In the rows, zero is written as 128.
T: rows in 3 groups, each row roughly a mix of its group's directions:
T (115 x 12):
[[127  99  76 110 112 118 123  83 103 133 150  87]
 [115 129 116 171 103 163 138 156 110 136  66 130]
 [140 134 159 128  95 178 150 179 160 131 140 111]
 [105 141 127  96 148 141 136 119 162  54 123 137]
 [163  90  88 113 154 145 163 143 105 157 106 108]
 [ 71 136 124 159 123 109 162  90 143 127 168 121]
 [127 144 114 117 142 135  76  89 124  71 157 124]
 [151 109 111 121 131 193 130  96  91 122 164 128]
 [134 129 171 123  73 103 146 144 166 106 124 161]
 [ 99 113 127 131 183 136 129  78  78 126 136 128]
 [102 124 101 127 168 104  94  95 130 164 149  87]
 [116 100  72 107 138 161 142 170 150 141 108 106]
 [ 97 127 133 171 153 107 130  83  86 165 139 131]
 [116  95 130 139 100  96 164  70 135 146 143 157]
 [151 155 100 114 147 103 121 178 147 141  75 131]
 [113 120 123 114 177  94 105  85 100  98 109 155]
 [151 114 162 111  86 121 142 127 153  78 108 167]
 [ 99 132  90 170 125 151 116 114  91 122  85  97]
 [133 143 175  80 106 137 108 159 138  91 160 121]
 [112 140 164 114 129  91  82 138 183 153 129 135]
 [124 155 108 147 121 172 118 130 126 188  98  95]
 [137 123 124 125 140 132  91  76 103 134 160  72]
 [129 131 101 105 131 117  63 100 144 159 141  92]
 [129 155 180  87  95 129 122 152 166 104 147 131]
 [ 71 117 144 153 138  92 125 104 108 177 131 127]
 [136 167 123 121  79 114 138 155 132  89  96 168]
 [136 125 166 147  75 122 172 145 124 115 112 171]
 [114 187 154 117 116 110 127 111 172 101 114 162]
 [139 138  78 119  68 109 146 149 160 117 107 133]
 [129 147 158 110  90 129 152 189 169 127 122 142]
 [138 106 157 131 113  58 113 107 164 140 143 146]
 [123 148 130 149 105 171 126 152 127 108  63 155]
 [ 81 105 134 122 163 129 168 115 118 143 178 103]
 [148 118 169 123  84 117 137 137 158 104  87 169]
 [111  96 108 141 110 103 134  61  89 121 141 120]
 [137 104 156 141 148 147 146 124  89 106  83 178]
 [ 88 134 142 145 137 103 100  63 139  97 145 127]
 [ 94 146  96 138 144 176 122 129  77 154 121 102]
 [ 95 119 172 103 142 116 127 149 181  86 136 134]
 [127  99  87  93 140 158 105 102  77 118 115 111]
 [188 130 112  94  90 156 125 167 140 118 118 129]
 [ 80 126 146 153 125  93 102  67 118 131 141 132]
 [ 76 123 136 174 116  87 137  94 111 155 115 125]
 [139 146  73 146 126 121 135  95 124 109  80 167]
 [151 135 167 114  85 152 146 182 160 121 133 121]
 [154 139 102 149 144 159 111 143  92 190 115 115]
 [ 85 123 173 168 129  89 157 109 142 145 118 150]
 [112  95 139 109 151 162 150 106 114 121 194 116]
 [148 117  93 112  74  79 129 119 125  92 114 112]
 [111 104 173 109  89 115 149  92 146 136 172 141]
 [131 131 125  93 151 172 154 103 111  92 167  96]
 [149 173 117 120 135 145 105 151 158  97  74 145]
 [ 90  77 139 152  95  94 132 121 125 168 149 129]
 [112 111 175 108 108 135 135 185 163 125 110 102]
 [113 161 151 174 107 118  92  79 125 122 107 105]
 [188 164  94 114 107 154 113 144 136 108 100 133]
 [158 149  81  88 165 154 124 112 125  97 143 105]
 [157 163 105 122 149 163 120 159 157 100  96 163]
 [ 96 146 166 177  97 100 117  99 118 154 133 151]
 [118 107  91 181 162 119 139 120  94 164 107 116]
 [118 112 113 135 158 163 115  67  87 118 153 122]
 [131 159 162  79  95 137 109 142 157  86 145 124]
 [ 87 151  91 151 155 101 126 100 122 118  77 137]
 [ 91 117 113 145 173 101 149  82 149 124 148  95]
 [147  96 127 107 178 147 124 156  84 139  94 151]
 [104 126 105 119 168  95  91 102 142 147 164  91]
 [143 135 192 123  86 116 128 165 161 113 130 143]
 [163 136  62 130 115 102 125 137 128 107  81 125]
 [183  93  93 118 123 122 145 158 157 161 109 128]
 [114 104  97 102 105 135 179 174 154 140 146 112]
 [102 142 171 125 151 101 113  91 102  90 160 150]
 [120 152 168 149 166 157 137 143 133  86 103 166]
 [134 131 172 151  88 103 114 171 148 151  92 137]
 [119 114 169 133  83  96 161 101 155 133 129 167]
 [133 118  80 140 142 135 108  84  75 134 151 103]
 [ 84 147 121 158 167  96 128  75 106 129 122 129]
 [ 93 143 162 146 164 100 113  89  95 101 146 143]
 [170 108 139 123 112 143 127 161 167 125  70 148]
 [104 121  97 154 181 141 137 134 103 162  96 159]
 [175 159 104  84 143 134 114 170 155 110 129 143]
 [ 95 116 156 108 112 137 110  70 114  98 165 111]
 [156 138 109 121 159 166 109 180 163 153 133 105]
 [143 164 140 134 161 157 107 159 155 116  74 148]
 [174 115 106 123 121 146 130 157 172 142  73 129]
 [117 133 152 103 146 170 174 171 151  99 136 146]
 [152 127 122 172  82 128 129 107  84 172 124 139]
 [ 88 137 104 169 173 107 128 105 115 149 102 158]
 [134 138 137  94  90 126 157 177 179 108 134 122]
 [117 156 145 156 142  99  96  64 118 104 130 146]
 [ 78 146 106 150 174  93 144  95 116 144 126 109]
 [163 151 139  97 132 149 105 174 175 115 100 122]
 [148 154 134 124 191 167 111 160 152 113 107 131]
 [ 93 134 151 149 150  89 115  70 111 129 153 107]
 [137 117 118  89 162 157 160 164 137  74 120 129]
 [152 120 108  82 124 183 138 130 134  89 156 104]
 [117 144 147  90 103 123 137 164 182  85 142 128]
 [110 158 160 117 141 145 147 187 166 101 121 143]
 [160 133 122 116 144 167 148 160 145 151 124 191]
 [167 134  84 135 121 146 114 108  86 165 132  90]
 [138 158 153 147 142 138 121 191 134 120  79 147]
 [180 105  94 126 151 157 154 143  80 116 123 132]
 [164 120 103 113  90 119 160 184 149 156 130 131]
 [ 86 126 114 175 122 156 141 110  72 130 110 142]
 [105 116 171 151 113  68 114  92 113 136 137 147]
 [157 104  64  98 122 157 143 133 104 145 146 106]
 [106 101 158 139 137 178 147 117 145 184 150 130]
 [ 88 176 150 134  96 101 148 121 112 107 150 165]
 [149 150  86 150 144 148 136 181 128 150  84 140]
 [121 100  93 145 167 124 137  77  82 129 139 110]
 [ 77 152 155 152 133 108 152 112 153  84 157 131]
 [111  92 117 151 110 124 162 112 142 192 143 100]
 [ 99 119 118 121 164 146 151 187 171 149 128 115]
 [123  86  95 145 159 114 130  72  95 144 147 118]
 [158  99  99 111 135 148 110 177  90 121 141  91]
 [130 132 191 107 117 111 111 131 120  74 135 161]]

which group is each row in? (one row of each group first):
[ 92 115 116 151  74 128 148 134  72 126 143 111] | D
[111 125 178 114  88 103 132 131 158  88 122 166] | R
[196 158 142 123 106 136 103 145 122 114 105 164] | K

[151 137 122 104 134 106  70 134 176 162 137 109] | R
[112  95 104 166 121 135 117 109  85 183 110 121] | K
[157 117 130  87 119  95 119 159 100 138  77  99] | K
[114 121 115  80 148 115 141 155 151  75 166 114] | R
[126 168  91 131 154 167  95 154 106 105 101 107] | D
[158 107 110  67 150 142 119 178 141 134 111 121] | R
[139  92 107 127  69 158 166 139 134 159 122 143] | D
[170 139  67 146 114 153 108 124 104 156 103 129] | K
[119 136 112 106 157 163 161 136 151  63 126 111] | R
[116 109 139 103  96 151 138  83 103 105 169 166] | D
[ 94  95 122 135 126  73 135  80 129 156 145 109] | R
